Named moves, each a turn or a mirror, and the order they were made in; the first pair answered:
ganik:
-2  3  3  17  -1  -11  13  -1  -19  19  -18  6  -5  23  45 => -10  10  -11  17  3  -13  6  3  -15  9  -33  14  8  16  50
-15  25  6  3  -2  18  -23  32  22  -3  -8  -10  6  -42  -6 => 9  -1  28  9  -6  15  -8  12  16  22  13  -25  -30  -19  -4
7  26  0  -33  -7  26  -21  2  10  27  -29  -20  -33  14  6 => 4  28  -9  -32  -9  22  -26  3  12  19  -33  -18  -32  12  9
Suve:
-4  -19  41  1  -12  -16  -17  6  59  28  20  -15  -35  10  -25 => 5  -26  43  18  -6  -22  -9  8  52  17  37  -9  -31  20  -23
17  14  12  24  -3  11  5  36  -7  -22  2  -17  30  -3  10 => 1  22  4  -1  -2  11  -13  33  4  -18  -20  -23  21  -8  8
12  -24  19  49  7  -15  31  9  -27  -39  52  13  9  30  -5 => -31  22  -27  -43  5  4  -49  19  20  -24  -29  -16  -21  2  -23
14  -10  -9  -28  5  -21  0  -12  -3  8  24  19  -34  59  -46 => 15  -10  -6  -29  3  -19  6  -12  -1  7  23  19  -34  57  -47
Sos:
15  -10  23  29  11  -4  12  18  2  -21  36  -3  24  -23  -18 => 19  -8  -10  -23  -3  -27  12  -30  -13  13  17  27  4  31  -12
4  0  0  2  4  -6  13  -2  -27  -15  9  26  16  10  15 => 0  2  4  11  10  -1  11  -1  -25  -17  12  22  18  6  8
29  -6  2  17  6  -29  24  3  -26  7  18  -12  5  11  10 => 33  -8  6  20  6  -32  26  5  -26  -3  14  -15  7  6  9
10  -9  -9  -40  2  -18  -10  -22  15  8  -12  -2  -12  19  -9 => 2  -10  18  4  9  -2  -15  23  30  -21  8  -20  4  -31  -20
valub:
-11  -22  35  -1  -21  25  -45  4  11  32  6  -34  -57  -3  9 => -13  -8  19  23  -6  3  -29  27  5  -38  37  5  46  -38  -16
-5  -2  -29  -3  14  -7  -2  -29  -16  21  -18  33  -26  33  -9 => -8  9  -25  7  10  -17  6  -15  -21  -15  -7  46  18  26  -15
-14  -8  -10  5  6  19  -4  21  -6  -2  -42  -27  -20  7  4 => -17  -2  -14  18  14  6  1  33  -11  -27  -31  -2  22  -12  -9
Kiru:
16  -24  14  25  -31  19  -28  -5  26  16  -8  -33  -13  -26  21 => 12  -13  -9  24  -31  16  -14  -20  7  21  -31  -21  -12  -8  53
-5  1  -14  -18  -6  -21  -14  -3  8  -21  23  14  33  -7  -25 => -6  -5  3  -21  -7  -6  -31  8  21  -3  23  -13  0  -19  -34
12  -7  27  41  -24  -11  17  15  -8  9  19  21  -8  32  -1 => 11  -5  34  41  -20  -10  10  11  -2  8  19  9  -16  28  -4
6  -12  -18  11  -12  -13  25  -7  -24  1  -1  26  32  11  13 => 15  -19  7  12  -8  -14  9  2  2  -13  27  17  39  -10  -20
Now pairs of rows:
Each pair is 2 to 3 moves apart.
8  -4  -19  -44  -7  -49  -14  -10  5  -19  5  45  46  7  -39 => 8  -13  -26  -42  -19  -18  -7  -23  -22  47  -44  8  -36  34  23
Sos, valub, Kiru
-41  33  -24  27  14  63  -10  32  -22  39  -36  -1  -21  -21  39 => -53  39  -27  13  24  50  -30  45  2  2  -22  21  34  -40  4
ganik, valub, Suve
3  -3  -30  -6  -11  13  -2  -2  -21  20  -11  -23  -42  6  40 => 17  8  -44  -36  -12  -31  -3  -18  -10  -5  12  23  11  14  5
valub, Kiru, Sos
-2  -21  33  25  -17  -23  -25  8  38  8  30  -34  -2  -2  -54 => 11  -19  -4  18  -27  -58  12  -23  -1  -1  27  23  24  41  -26
ganik, Sos, Suve
33  -29  9  20  1  -11  45  -26  -20  9  49  18  11  31  14 => -1  -9  14  44  7  49  1  36  7  7  -2  -42  -14  -25  24
ganik, valub, Sos
6  8  -13  -17  6  -27  12  0  0  -22  17  23  41  21  -6 => 5  16  -29  -36  12  -24  6  -14  -9  -8  -5  24  19  37  10
valub, Kiru, ganik
6  -36  16  31  -8  -2  24  -22  -3  24  33  13  -35  32  -23 => -13  -12  -8  0  -9  16  2  -18  -2  44  -14  2  -62  29  -10
valub, ganik, valub
4  -4  -13  2  -3  -29  18  -10  -19  -27  21  30  39  2  -6 => 18  -21  14  -8  -17  -31  11  -26  4  2  44  7  -9  17  -30
ganik, Kiru, Sos
-20  10  -1  -8  -9  7  -26  23  20  7  -21  -26  -3  -24  -18 => -16  9  -21  -10  -11  9  -7  3  -3  23  -42  -9  -6  4  14
ganik, Kiru, ganik
-25  0  11  34  3  27  -23  51  21  -27  0  -30  23  -59  -18 => 24  -39  11  32  -15  -9  46  -19  -30  30  25  -10  -33  39  25
valub, Sos, Suve
0  -14  23  26  19  -19  12  46  2  -60  23  17  22  -15  -5 => -7  -9  22  19  15  -11  -1  53  10  -63  13  10  16  -30  -12
Sos, Suve, Sos
0  -41  11  14  -22  5  32  -15  -13  27  15  -21  -79  15  10 => -12  -39  29  54  -12  11  23  28  5  -15  37  -25  -39  -33  -14
Sos, valub, Kiru
15  6  -18  20  1  -29  7  -22  -11  -31  9  47  44  26  0 => 2  4  2  -33  -3  -21  -51  -18  50  -4  1  -6  -11  0  -48
ganik, Kiru, Suve
30  -33  17  19  -10  -43  36  -41  -27  21  46  16  -14  39  23 => -36  19  -39  -49  1  1  -39  -7  9  21  -59  -6  -37  1  24
Sos, Suve, Kiru
13  -18  0  25  2  -17  3  -1  -19  34  23  -15  -20  14  24 => 3  -1  -23  32  2  -4  3  8  -32  21  10  -5  3  7  38
ganik, valub, Suve
